Here is a table of points, one per row:
[-0.5 -0.1 -1.3 -0.8  0.8 -0.8 -1.7 -1.4  0.1  1.6 -0.2 -0.1 -2.  -1.3
 -0.3 -0.4 -0.1 -1.1 -1.3  1.6 -0.8  0.4 -1.2  1.8]
[-0.7  1.5 -0.6 -0.7 -0.5  1.3  0.6 -0.7  0.6  0.  -0.6  1.5  0.8 -0.5
 -0.4 -1.1 -0.8 -2.2  0.3  0.9 -0.2  0.4 -0.4 -0.2]
[-0.2  0.3 -1.1 -0.6  0.6 -0.1  1.2 -0.2 -1.2  1.8  0.9 -0.7  2.1  0.2
 -1.  -0.5  1.  -0.6 -0.3  0.3  0.2 -0.2  0.5  1.2]
[ 0.5 -1.8 -0.6  1.  -1.7  1.4 -0.6  1.1 -0.1  2.6 -0.6 -0.7  0.7  0.8
 -0.2 -1.3 -1.2  1.8  1.5  0.9 -1.6  0.8  0.6  1. ]
[ 0.6  1.2  0.4  0.1 -0.3 -0.6  1.   0.1  0.9  0.4 -1.8 -0.5 -1.1 -0.5
 -0.3  1.2 -0.3  0.1  0.   0.3 -0.6  0.  -1.   3.2]
[-0.3 -0.7  1.5 -1.2  0.9 -1.  -0.5 -0.5  0.3  0.4 -1.6  1.3  1.  -0.8
  1.   0.5 -1.1 -0.4 -2.  -0.5 -1.4 -1.6  2.7 -0.8]
[ 0.6  0.5 -1.6 -0.6 -2.   1.5 -0.2  0.5  0.9  0.2 -0.3  0.4  0.  -0.3
  1.6  0.9  0.9 -0.6  0.2 -0.3  0.9  0.3 -0.4  0.2]
[-0.4  0.4  0.8  1.4  1.9 -0.6  1.8 -0.1 -0.3 -0.2 -1.   1.1  1.9  1.1
  1.7  1.6  0.1  0.6 -0.3  0.8 -0.4  0.9 -0.7 -0.5]
[ 1.1 -0.6  0.2 -0.6 -1.5 -0.7 -0.1 -1.6 -0.4  0.9 -1.6 -0.8  0.1 -0.3
  0.2 -0.6 -0.8 -0.2 -1.   0.6  1.   0.3  1.7  0. ]
[-0.6  1.2  0.3  1.4 -1.8  0.3 -0.7 -0.1  1.1 -1.7  1.4  1.1 -0.9 -1.
 -0.1  0.  -0.5 -1.3  1.   1.5  1.7  0.5  2.   1.1]
[ 1.6  0.3 -1.2 -0.1 -0.5  0.3  0.1 -0.3  1.2 -0.5  0.9 -0.1 -0.7 -0.7
  0.1 -0.2 -1.1 -1.3  0.4 -1.6 -0.5  1.4  0.  -0.4]
[ 1.1  0.3  0.2  1.  -1.5  0.6  0.7 -1.4  1.6 -1.3  1.7  0.7 -0.1  1.8
 -1.   0.8  2.2  0.4 -0.5 -0.7 -0.1  0.4 -0.2 -0.1]
[ 1.1 -0.4  0.7  0.   0.5  0.1 -0.3  1.3  0.1 -2.4 -0.7 -1.3  0.3  0.
  1.4  0.1 -0.3 -0.3 -0.1  0.5 -0.6 -2.5  1.1 -0.7]
[ 0.1  0.9  1.4 -1.3  1.2 -0.2  0.3 -0.8 -0.1  0.7 -0.3  0.6  0.6 -0.1
  0.1 -0.1 -0.8  0.3  0.5  0.6  0.  -0.1  1.6  1.2]
[-0.7 -0.9 -0.1  3.7  0.   0.5  0.2  1.1 -1.4 -1.4 -0.4  1.4 -1.   2.1
 -0.6 -0.3 -0.8 -0.2  0.2  1.5 -1.5  0.8  0.1  0.3]
[-0.5  1.4 -0.2  0.6  0.2 -0.1  0.2 -1.5 -0.3  0.4  0.9 -0.3  0.3  0.
 -0.1  1.4  0.7  1.1 -0.4 -0.6  1.   0.4  0.1 -0.9]
[ 1.3  1.5  0.5 -0.8  2.  -0.5  0.8  2.   1.1  0.6 -0.5  1.9 -0.7  0.2
  0.5  0.6 -0.7 -0.4  0.5  0.2 -0.8  0.2 -1.8 -1.5]
[ 0.5 -0.3  1.   0.5 -0.1  1.1  1.8 -0.3 -0.3  2.9  1.1  0.6 -1.  -1.9
  0.1  0.4 -1.  -2.  -0.5 -0.7 -0.7 -0.1 -0.7 -1.1]
[ 0.7 -1.  -1.  -1.4  0.8 -0.9 -1.3  1.5  1.3 -1.1  0.5  2.7 -1.1  0.9
  0.4  0.7  0.4  0.4  0.7 -0.7 -0.5  0.6  0.   1. ]
[ 0.1  0.6  0.4 -1.  -1.8  0.2 -2.8  1.5 -2.   1.5 -0.1  1.5  0.6 -0.5
 -0.9 -1.   0.1 -0.3 -0.4 -0.7 -0.3 -2.5 -0.8  2.4]
[ 1.4 -0.6 -0.7  0.5  0.2 -1.8 -1.3 -0.8 -0.6  0.1 -1.6 -1.1  0.7 -1.1
  0.9 -0.3  0.9 -0.6 -0.8  1.6  0.8  0.7 -0.4  1. ]
[-1.1 -0.9 -0.2 -2.3  0.5  1.6  1.2 -0.9  0.1 -1.  -0.3 -1.1  1.   1.3
 -0.6 -0.6 -1.  -1.  -0.3  0.2  0.7  0.  -0.8 -1.5]
[-0.2  1.4 -0.3  0.1  1.3  0.5 -0.7  0.2 -1.9  0.4  0.6 -1.8 -0.9 -0.6
 -0.7 -0.7  0.6 -0.1 -0.4  0.   1.4 -0.9  0.  -0.9]
[ 1.5  0.6 -1.   1.1 -0.1 -0.7 -0.6  0.3  0.1  1.1 -2.4  0.5 -0.2  1.3
  0.4  0.   0.2 -0.3  0.6 -0.4  1.4 -1.3  1.1 -0.7]
[ 0.  -1.   0.7  0.2  1.3  0.1  1.4 -0.3 -0.7 -0.4 -0.2  0.8  1.5 -0.1
  0.9  0.2  1.2 -1.  -0.4 -1.5  0.5  1.6 -0.5  1.4]
[-1.9  1.5  1.1 -1.4 -0.1 -1.8 -1.1 -1.3  0.2  1.6  1.3 -0.1  0.   2.4
  0.9 -0.2 -0.3 -0.4  1.  -0.5  0.8  0.9 -0.7 -0.1]
[ 0.6  0.9 -1.2 -1.7 -0.3  0.2  0.7  0.1  0.8  1.   0.5 -1.3 -0.1  0.7
  0.4 -0.3  2.6 -0.3 -0.4  1.4 -1.1  0.3  1.2  0.8]
[-0.2  0.5 -0.5  0.   1.3 -1.1  1.4 -0.5 -2.2  2.   1.7 -0.2 -0.8  0.7
  0.2  0.8 -1.1 -0.1  1.4 -0.1 -1.8 -0.8  1.3  0.3]
[-0.5  0.5  1.9 -1.3  0.4 -1.5 -0.1 -0.6  0.1  0.6  0.7 -0.4 -0.5  1.6
 -0.8  1.6  1.1 -0.6  0.3  1.3  0.1  1.   0.8 -0.3]
[ 0.   0.1  0.7 -0.3 -0.4  1.3 -1.1 -1.3 -1.4  1.1 -0.4  0.2  0.9 -1.1
 -1.7  1.3  0.4  0.   0.4  1.   1.4 -0.2 -1.6  1.5]
[ 1.   1.1 -0.5 -0.5  0.4 -0.1 -0.2 -0.4 -1.2 -0.7 -2.6  0.6 -0.4 -1.2
 -1.7 -1.5  1.   0.5  2.7 -1.6  0.5  2.4  1.2  0.1]
[-1.3  1.1  0.  -0.4 -0.5  0.4  3.1  1.1 -0.8  1.  -1.3  1.1 -1.1  1.
  0.5  0.1  0.5 -0.2 -1.1 -2.3  0.7 -0.3  1.   2. ]
[ 0.2  0.4 -1.1 -1.2  0.8 -0.8 -0.3 -1.6 -0.4  2.1 -0.6  1.3  1.2  1.1
 -1.4 -0.9 -1.2  0.6  0.4 -1.5 -1.4 -0.2  0.   1.2]
[ 0.9 -0.2  0.2  0.1 -1.1 -1.7  1.3  0.1  0.4  0.5 -2.3  0.   0.3  0.3
 -1.2  0.9  1.7 -0.7  1.2  0.2 -0.2 -0.6 -0.2  1.3]
[ 1.1 -0.1 -2.1 -0.1 -0.6 -0.1 -0.3 -0.7  1.2  0.6 -0.1  0.8 -0.7  1.3
  0.1  0.5  0.1 -1.1 -1.1 -1.   1.9 -0.5 -0.8  0.6]
[ 0.1  0.7 -0.8 -0.4 -1.6 -1.3 -0.5 -1.9 -1.6 -0.4 -2.3  0.5 -1.6  0.7
 -0.3 -2.4  1.4 -1.9  0.7 -0.1 -0.2 -1.4 -0.9  0.7]
[ 1.5 -0.1  0.7  0.1 -0.1  1.  -0.8 -1.6 -0.6  0.4 -0.3  2.1  0.1 -0.3
 -2.3 -0.4  0.9  0.1  0.  -0.4 -0.3 -0.3  0.2 -0.7]
[-1.   1.  -2.5  1.1 -1.2 -2.  -0.8  0.   0.6  0.6 -0.4  0.9  1.5 -1.3
  1.4  0.9 -0.1 -0.1  1.3  0.1  1.3 -1.4  0.5 -0.8]
[ 0.2 -2.2 -0.6 -1.7  1.8 -1.2  1.4 -0.4 -2.1  1.3  1.4  1.3 -0.4 -1.8
  0.8  1.3 -0.5  0.3  1.  -0.7  0.4  0.1  1.3  0.2]
[ 0.5  1.5 -0.6 -1.1 -0.7 -0.2 -1.2  0.6 -0.5 -1.5  0.5  0.6  1.3  0.
 -1.1  0.5 -0.9 -0.6 -0.3  0.  -1.1  0.8  0.7  0.7]
[ 0.7  1.1 -1.  -0.8 -0.6 -1.   2.4  0.1 -0.1  2.   0.5  0.4  0.7 -0.4
 -1.8  0.8 -0.1 -2.7  0.   0.9 -1.1  0.6  0.5  1. ]
[-0.4  0.5  1.   0.  -0.1 -0.5  0.   0.8  0.1  1.  -0.1 -0.3 -0.8 -1.3
  0.2 -1.8  1.9  1.4  0.7 -0.4 -1.4 -0.4 -0.3 -1.2]
[ 0.1  0.1  1.4 -0.7 -1.  -1.  -0.6 -0.1  0.8  2.   0.2 -1.3 -0.2  0.
  0.2 -1.2  0.3  0.1 -1.1 -0.7  0.9  1.5  0.6  2.4]
[ 1.3 -0.1 -0.5 -1.1 -0.1 -0.4 -0.5 -0.4 -1.   0.4  0.  -1.4 -1.   0.7
  1.1  1.2 -0.6 -0.2  1.3 -1.1  0.   1.2 -0.9  0.6]
[ 1.8  0.7  0.1  0.2  0.3 -0.9  0.2 -0.3 -0.3  1.6 -1.   0.5  0.6  0.9
  1.  -2.3 -0.1 -0.9 -1.   0.5  1.4  0.1  0.9 -0.6]
[ 0.2  0.1 -0.4 -1.8 -2.3 -0.9  2.8 -0.8 -1.2 -1.1  0.5  0.3 -0.9 -1.
  1.4 -0.5 -0.3  0.9  1.2 -0.9 -0.8 -0.7 -1.   0.9]
Along one direction, these points spread out more than along any other. Take the direction at right angles to it along which they spread out most. Then take the direction at right angles to both along which they spread out most. Go by this last direction. How far along it is each point below, from 0 to 99? The average is 50, and the first point in the table lies past the average. One standard deviation of the points above along it is 16.
[ 0.1  0.1 -0.8 -1.2  2.1  0.  -0.5 -1.  -0.3 -0.2 -0.1 -0.2 -1.4  0.6
 -1.4  0.5 -0.8 -1.5  1.5  0.7  0.8 -1.3  1.   0.8] --> 47
[ 2.   0.5  0.7 -0.2  1.8  1.2  0.  -1.  -0.5  2.2  1.6 -0.4  0.3  0.9
  1.6 -1.1  1.5 -1.7  1.5 -0.2  0.6 -0.4  0.8  2.9] --> 60
[-1.   0.8 -0.4 -0.6  0.8 -0.3 -0.1 -2.2 -0.2  1.6 -1.1  0.1 -0.9  0.3
  0.9 -0.7 -0.1 -0.5  0.7  1.7 -0.7  1.3  0.3  0.3] --> 49
[-0.6 -1.3 -1.5 -0.9 -0.3 -0.4  0.3  0.4  1.   1.1 -0.4  0.7  0.5  0.5
 -0.5 -2.1 -0.8 -0.5  0.5  0.2  2.3  0.5  0.3  2.4] --> 56
[-0.1 -1.5 -1.4 -0.8 -0.1 -0.8  0.   0.3  0.2  1.   0.6  1.4 -0.2  0.
  0.1 -0.5  2.8  1.4 -0.6  0.4 -1.4  0.3  0.4 -1.3] --> 45
[-0.5 -0.8  1.3 -0.7  0.  -0.8  0.2  1.5  1.   3.1 -1.5  0.1 -1.7 -0.7
 -0.8 -0.1  0.3 -1.6  1.1 -0.1  1.4  0.5 -0.1 -0.9] --> 47
[ 0.   1.2 -0.7 -1.4  0.6  0.5  0.7  0.2  1.2  0.7 -1.4 -1.3  0.7 -0.1
 -1.4  0.3 -0.6  1.1  0.5  1.2  0.7 -0.4  0.2 -0.5] --> 46
[-0.8  2.1 -1.1 -0.3  2.   0.   0.1  2.4 -1.9 -0.3  0.6  0.   1.1  0.5
 -0.5 -0.4 -0.7 -0.6 -1.6 -1.5 -0.3  2.4  0.4  0.5] --> 52
[ 2.1  1.1 -0.3 -0.4 -0.4 -1.9  2.6  0.6 -0.2  0.1  1.8  1.  -1.7 -0.3
 -0.9 -1.2 -1.4  2.1 -1.1  1.1  1.2 -0.8 -0.8  0.7] --> 59
[ 0.7  0.4 -0.9 -0.8 -0.3  0.7 -1.4 -0.3 -0.9  2.4 -2.1  0.  -1.6  0.6
  1.   2.2  0.   0.4 -1.7  0.2  0.5  0.6  2.7 -0.3] --> 33
[ 0.7  0.6 -0.2  1.4 -0.3 -0.6 -0.4 -1.5  1.8  0.1  0.  -0.6  0.9  0.3
 -0.4 -0.6 -1.7 -0.1 -0.2 -2.6 -0.7  0.8  0.3  0.8] --> 55
[-1.   0.4 -1.   0.8  2.2  1.2  1.  -1.1  2.9 -0.4  0.3  0.5 -0.5 -0.4
  0.2 -0.3  0.4  1.7 -0.1 -1.2 -0.4 -1.   0.   2.1] --> 60
[-0.3 -0.8 -0.9  1.3  1.2 -2.6  0.   0.8  0.9  0.8  0.1 -1.6 -0.3 -0.2
 -1.2  0.   0.  -1.9 -0.4 -2.7  0.  -0.1  0.6  1.2] --> 50
